Some points, each followed by its number:
[ 1.05 -0.59 -1.32 -1.   -0.01  0.2  -1.25 -0.95 -0.14 -0.46 -0.44 -0.24  0.64  0.89  1.32  0.33 -0.16  1.23  0.92 -0.39 -0.44 -2.13 -0.71 -2.32] 0
[-1.29 -2.19 -1.13 -0.93  1.07  0.55 -1.21 -0.64  2.25 -0.63  1.17  0.53 -0.14 -0.16 -0.23 -0.71  0.34 -1.14 -1.21 -0.88  0.75  1.24 -0.83  0.39] 1
[ 0.37 -0.76 -0.52 -0.02 -0.21 -0.06 -0.28 -0.28  1.29  0.11  1.07  0.36 -0.78  1.01  0.17  0.36  0.06 -1.74 -1.49 -1.58  2.44  0.63  0.61  1.02] 2
[ 0.77 -0.79 -1.63 -0.9   0.74  0.22 -0.07  0.13 -1.06 -0.92 -1.36 -0.44  0.34  1.01  1.17 -0.57  1.69  1.26 -0.38  0.3  -1.53 -0.01  1.21  1.05] 3
[ 0.2   2.17  1.11 -0.45  1.02 -2.32  1.3  -0.92 -0.54 -0.03 -0.39  0.13  1.31 -1.07  0.23 -0.4   1.13 -1.07 -1.85 -0.96 -0.76  0.82  0.48  1.11] 4
[-0.62  0.18  0.51  0.38  0.25  0.08  1.57  1.59  0.29  0.4   0.53 -0.03  0.94 -0.07  0.8   0.22  0.18 -0.19  0.28 -1.19 -2.12  0.5  -0.45  0.02] 5
[ 1.09 -1.51 -2.49  1.27 -0.5   0.74  0.02  0.61 -0.38  1.23  0.6   0.92  0.69 -0.68  0.07  1.67  1.17 -1.07  1.79 -0.28 -1.98 -1.33  1.55  0.15] 6
[ 0.64  1.85  0.73  0.51  0.84 -0.25 -1.01 -1.19 -1.24  0.11 -0.83 -0.43  0.31 -0.88 -0.48 -0.01  1.42  1.57  0.16 -0.42  0.37 -0.05  1.17  0.89] 7
[-1.49 -1.42 -0.13  0.39  0.26 -0.01  0.31  0.31 -0.79  0.29 -0.35  1.02 -0.78 -1.13 -1.71  0.6   0.26 -0.76 -0.32  0.54 -0.86  0.08 -1.47 -1.14] 8
[-0.79  0.53  0.11 -0.01  0.4   2.04  1.43  3.25 -1.58 -2.24 -2.71 -1.3  -1.41  0.93 -0.49 -2.28 -0.07 -0.31 -0.39  1.72  0.17  0.29 -0.44 -0.08] 9
[ 0.41  0.01 -0.86 -1.15 -0.73  0.21 -0.46 -0.17  1.05 -1.26 -0.17 -1.65  1.08 -0.33  0.76  0.82 -0.9   0.66 -0.34 -0.19  1.14 -2.15 -0.09 -1.85] 10
[-0.55 -0.8  -1.12 -0.37  0.35  0.73  0.28  0.95 -1.23  0.35 -0.62 -0.83 -1.95 -0.26 -1.96 -2.06 -0.94 -0.21 -0.2  -0.16  1.15 -0.16 -0.55 -0.58] 11
[ 0.17  1.2   1.17 -0.69  0.14  0.56 -0.27  0.23  0.44 -0.55 -0.06 -0.71  0.37 -0.17  0.17 -0.58  0.36  1.48 -0.83  0.23  0.36  0.77  0.64  1.18] 12
[-1.13 -0.47  0.87 -0.92  0.3  -0.28  0.75  0.4   1.   -0.9   0.1   0.85 -0.47  0.55 -0.03 -0.16  1.4   1.37 -0.07  0.92  1.06  0.22 -2.16 -1.66] 13
[-1.69  0.5   0.81 -1.45  1.74  0.47 -1.53 -1.   -2.35  0.89 -0.99  1.21 -0.35  3.27  2.6  -3.1   1.28  0.45 -1.93  2.57  1.6   1.56 -1.84 -0.25] 14
[-1.03 -1.17 -0.67 -0.14  1.08  0.65  0.78  1.33  0.18  1.    0.88  0.43 -2.2  -0.5  -2.5  -0.82 -1.37  0.26 -1.23  0.31 -0.66 -0.57 -0.99 -1.3 ] 15
[-0.78  0.53  0.3  -0.94 -0.1  -1.02  1.15  0.07  0.52 -0.1   0.24 -0.31  0.95 -1.77 -0.69  0.53  0.91  1.38 -1.93  0.07 -0.36  1.03  0.24  1.05] 16
[-0.72 -1.25 -1.12 -0.29 -0.08 -0.24 -0.3  -0.49  1.06 -0.7   0.25  0.71 -0.85 -0.35 -1.15 -0.56 -1.4   0.63  1.41 -0.4  -2.82  0.25 -1.03 -0.59] 17
[ 1.08  0.85  0.52 -2.65  0.91  0.72 -0.98 -0.28  0.2   2.42  1.9   1.72  0.12  0.05  0.14 -1.3  -0.33  0.34 -1.45 -0.31  0.32  0.34  0.68  0.87] 18
[-1.33  0.36  1.78 -1.96  2.95 -0.2  -0.64 -0.77 -2.78 -0.53 -2.33  0.39 -1.75  1.49 -0.21 -1.96 -0.49  1.17 -1.4   1.6   1.34  1.04 -1.53 -0.34] 19
[-0.33  0.   -0.41  0.95 -0.79 -0.98  0.98  0.04  0.37 -0.23  0.1   0.54  0.37 -0.68 -0.35 -0.39 -1.38  0.41 -0.55 -1.68  0.55  0.11  0.82  0.8 ] 20
[-0.77  2.06  1.26 -0.45 -0.48 -1.44  2.34  0.92  0.79  0.9   1.23  0.96  0.41  0.93  1.14 -1.43  0.37 -1.31  0.   -0.9   0.29  0.37 -0.41  0.04] 21
[-0.34 -1.62 -0.83 -0.11 -2.22 -1.28  0.95 -0.35  0.15  0.72  0.63  0.26 -1.19 -0.15 -1.19 -1.31  1.63 -0.7   0.02 -0.49  0.33 -0.55  0.03 -0.44] 22
[-3.12 -0.34  0.77  0.78  2.65  1.98  0.5   2.26 -1.03  0.54 -0.38  1.6  -3.3   1.95 -1.16 -1.73 -1.79 -0.77 -2.07  1.59  1.1   1.03 -2.81 -1.51] 23
[ 1.16  0.5   0.24 -0.84 -0.34  1.71 -0.45  1.19 -0.4   0.7   0.13  0.31 -0.91 -0.51 -1.18 -1.05 -0.1   0.44  1.06  0.31 -1.05 -0.21  0.8   0.42] 24
[-0.05  0.06  0.79  0.67 -0.21 -0.61  1.66  0.99  2.02 -0.08  1.36 -0.18 -0.02 -1.2  -1.05 -0.02 -0.21  0.09  0.57 -0.28 -0.9  -0.69  0.45 -0.26] 25
[-1.42  1.   -0.85 -1.23  3.04 -2.25 -1.49 -3.45  0.34  0.61  0.67  1.02  0.53  1.21  1.5   1.33 -0.45  1.04 -1.71  0.42 -2.55  3.94 -1.19  2.34] 26
[-0.4  -1.19 -0.12  0.53 -1.65 -0.04  0.29  0.24  0.3  -0.58 -0.22  0.44  0.2  -1.36 -0.97  0.4  -1.24 -1.07 -0.56 -0.79  0.56 -0.02 -1.1  -0.94] 27
[ 0.99  0.78  0.1  -0.58  1.22 -0.18 -0.31 -0.52 -0.6  -0.53 -0.78  0.43  0.7  -1.07 -0.34 -1.12 -1.34  0.65 -1.4  -0.61 -1.17  0.24  0.54  0.64] 28
[ 0.3  -0.5  -1.02 -1.1  -0.36  0.71 -1.69 -0.99 -0.94  0.09 -0.65 -0.85 -0.95  0.61 -0.26  1.05  0.17 -0.34  0.9  -1.31  1.71 -0.84  0.14 -0.52] 29
Which two points above are nearest to each new point, looking only along the 4 directions in which the numbered points spread most? Their numbers follow each, smallest number first.
[ 0.12  0.7  -0.19 -1.01  0.1   0.35  0.74  1.07 -1.57 -1.79 -2.41 -1.78  0.3  -0.08  0.11 -0.28  0.44 -0.9   1.63  0.5  -1.22  0.19 -0.05  0.11] -> 3 24
[ 1.49 -0.77 -1.88  0.16 -0.45  1.9  -0.42  1.32 -0.25 -0.29 -0.38 -1.    0.25  0.65  0.77  1.65 -0.03 -0.64  1.41  0.71 -0.52 -0.21  1.05  0.72] -> 10 29
[ 1.12  0.89  1.02  0.14  0.21  1.31 -1.4  -0.06  0.42  0.17  0.38  0.28  1.29  0.44  1.52  1.57 -0.7  -1.03  0.66 -0.97 -1.22  0.26  0.33  0.46] -> 2 28
[ 0.04 -1.55 -2.21 -0.27  0.66  1.73 -1.4   0.29 -0.86  1.09  0.09  1.74  0.98  1.2   1.83 -2.17  0.82  0.62 -0.51  0.87 -0.05 -0.49 -0.15 -0.51] -> 0 29
[ 0.56 -0.42  0.63 -0.51  0.21  1.37 -1.    0.41 -0.76 -0.04 -0.57 -0.78  0.6  -0.46  0.15  1.13 -0.3   0.91  1.53 -1.6  -0.75 -0.67  0.9   0.11] -> 10 24
[ 1.23  0.18  0.87  0.24 -0.84 -0.08 -1.4  -1.4   2.07 -1.58  0.32 -1.4  -0.62 -0.13 -0.6   1.8  -1.6  -0.15  0.54  0.6   1.32 -0.42  0.56  0.07] -> 10 22
[ 0.01 -0.44  0.21 -0.65  0.4   2.07 -1.25  0.74 -0.7  -0.4  -0.76  0.77 -2.7   1.69 -0.9  -2.98 -0.31 -1.54 -0.08 -0.14  2.51 -0.66 -0.77 -1.14] -> 11 13
[ 0.09  0.29  0.29 -0.72  0.17  2.03 -0.7   1.37 -1.09 -0.08 -0.93  0.09 -1.41  0.75 -0.6  -1.25 -0.63  1.25  0.7  -0.23 -0.22  2.02 -0.03  1.67] -> 13 24
[-0.24 -0.65  0.12 -0.74  1.13 -0.6  -0.32 -0.86 -0.96  0.51 -0.38  1.47 -0.64  1.27  0.65 -0.29 -1.43 -0.41  0.02  1.32  1.68 -0.45  0.61  0.07] -> 13 18
[ 0.66  0.6   0.59 -0.77 -0.7   0.76  0.07  0.82  0.23 -1.07 -0.53 -0.34  0.29 -0.3  -0.03  0.39 -0.23 -1.1   0.36 -1.53 -0.08 -0.62  1.43  0.68] -> 20 24
[-0.47  1.8   0.87 -0.89 -0.54 -0.69  1.52  0.81  0.3  -1.3  -0.68 -1.52  0.54  0.1   0.56 -1.09  0.67  0.46 -1.15  0.81  1.02 -0.11  0.84  0.56] -> 12 28
[ 0.19 -0.9   0.22  1.29 -1.11 -0.66  0.41 -0.14  0.23 -1.06 -0.6  -1.48  0.06  0.01  0.07  0.21  0.69 -0.54  0.4   0.13  0.05 -0.7   0.72 -0.03] -> 10 24
[ 0.16 -0.5   0.2  -1.02  0.17  0.73 -0.87 -0.27 -0.45 -0.07 -0.41 -0.15  0.15  1.97  1.91  0.77  0.61 -0.1   0.21 -0.38 -0.26 -0.03  0.07  0.01] -> 3 29
[-0.01 -1.37 -0.76  0.74  0.15 -0.55  0.98  0.4  -0.98 -0.3  -0.88 -1.43 -0.12 -0.22 -0.32 -2.21  1.72  0.47  0.99  0.65  0.29 -0.68  0.33 -0.33] -> 10 24
[-0.74 -0.7   1.07  1.38 -0.19 -0.4   0.44  0.15  0.7  -0.21  0.35  0.39 -0.6  -0.47 -0.9   0.14 -1.16 -1.09 -0.32  0.69  0.27  1.04 -0.66  0.29] -> 8 27
[ 0.45 -1.16 -1.71  1.06 -0.94  0.04 -0.68 -0.65  0.64  0.31  0.63  0.27  1.32 -1.29 -0.05  1.28 -1.3   1.04  0.97 -0.63 -0.32 -0.53  0.2  -0.24] -> 6 10
[ 0.06  0.31  0.36 -2.12  0.18 -0.12  0.14  0.02 -0.69 -0.02 -0.59 -0.96 -1.52  0.51 -0.93  0.54 -0.47  0.71 -0.83 -0.13  0.48  0.75 -0.65  0.12] -> 13 28
[ 0.1   0.22  2.04 -2.28  1.06 -0.34 -0.66 -1.   -0.29  0.44  0.18  0.68  0.9   0.81  1.52 -0.67 -0.36  0.78 -0.55  1.23  0.2   0.62 -1.01 -0.33] -> 18 28
[ 0.58  0.94  0.84  0.47  0.74  0.27  0.34  0.61 -0.31 -0.66 -0.7   0.15  0.13 -0.34 -0.16 -0.59 -0.91  1.05  2.28  0.88  0.96 -1.48  0.71 -0.67] -> 10 24
[ 0.78 -1.07 -1.47 -0.03  0.3   1.21 -0.56  0.57  0.61 -1.25 -0.43 -1.65 -0.34  1.08  0.61  1.05 -1.32 -1.05  0.08  0.35 -1.06 -0.63  0.99  0.35] -> 10 29
[ 1.53 -0.69 -0.21 -0.61 -1.36  0.31 -1.14 -0.74  0.02 -0.91 -0.69  0.06  0.99  1.87  2.46 -1.01  1.01  1.48  0.58 -0.28  2.39  1.54 -0.1   1.28] -> 3 7
[-0.46 -0.15  0.04 -0.47 -0.43  0.97 -0.67  0.26 -0.12 -0.23 -0.2   0.6  -1.35  0.52 -0.73 -0.8  -0.51 -0.32  1.43  0.78  0.06  0.87 -1.51 -0.55] -> 11 13
[ 0.74 -0.32 -0.64 -0.02  0.1   0.49 -0.71 -0.13 -0.9   1.46  0.47 -0.66  1.74 -1.03  0.65  0.15 -0.47  1.57  1.36 -2.11 -0.22 -3.46  0.04 -2.91] -> 6 10
[ 0.52 -0.37 -0.18  0.58 -1.54 -1.57  0.6  -0.94  1.04  0.71  1.17  1.25  1.45 -0.45  0.94  0.53 -0.04  0.49 -1.   -0.15  0.38 -1.37  0.85 -0.41] -> 2 20
[-0.84  0.67 -0.63 -0.8  -0.82  1.06  1.42  2.3  -0.17 -0.69 -0.58 -0.27  0.56  0.77  1.22  1.23 -0.24  0.47 -0.58 -1.16 -1.26 -1.15 -0.43 -1.3 ] -> 22 24
[-0.34 -0.77 -0.64 -0.06 -2.38 -0.36  0.13 -0.29 -0.53  2.24  1.22  1.3   1.7  -0.21  1.34  0.38  1.11  1.01 -0.14  0.64  0.34  0.72 -0.49  0.19] -> 2 18
[ 0.46 -0.7   0.02 -0.96 -0.44 -0.27 -0.19 -0.52  1.21 -1.06  0.12 -0.32 -0.94  0.92  0.01  0.45 -0.51  1.06 -1.05 -1.88 -0.14 -0.76  0.1  -0.54] -> 2 17
[ 1.43  0.64  0.08 -0.12  0.97  0.27 -1.14 -0.83  0.83 -1.31 -0.33 -0.85  0.18  1.21  1.27  2.33 -0.56 -0.17  1.19 -0.25 -0.2   0.56  0.81  1.17] -> 3 7
[ 2.47 -0.14 -0.89  0.22 -0.62 -0.72 -0.22 -0.83  0.17  1.69  1.35  0.83  0.5  -0.07  0.34  0.86 -1.19 -1.75 -0.41 -2.79  0.   -2.05  2.02 -0.08] -> 6 20
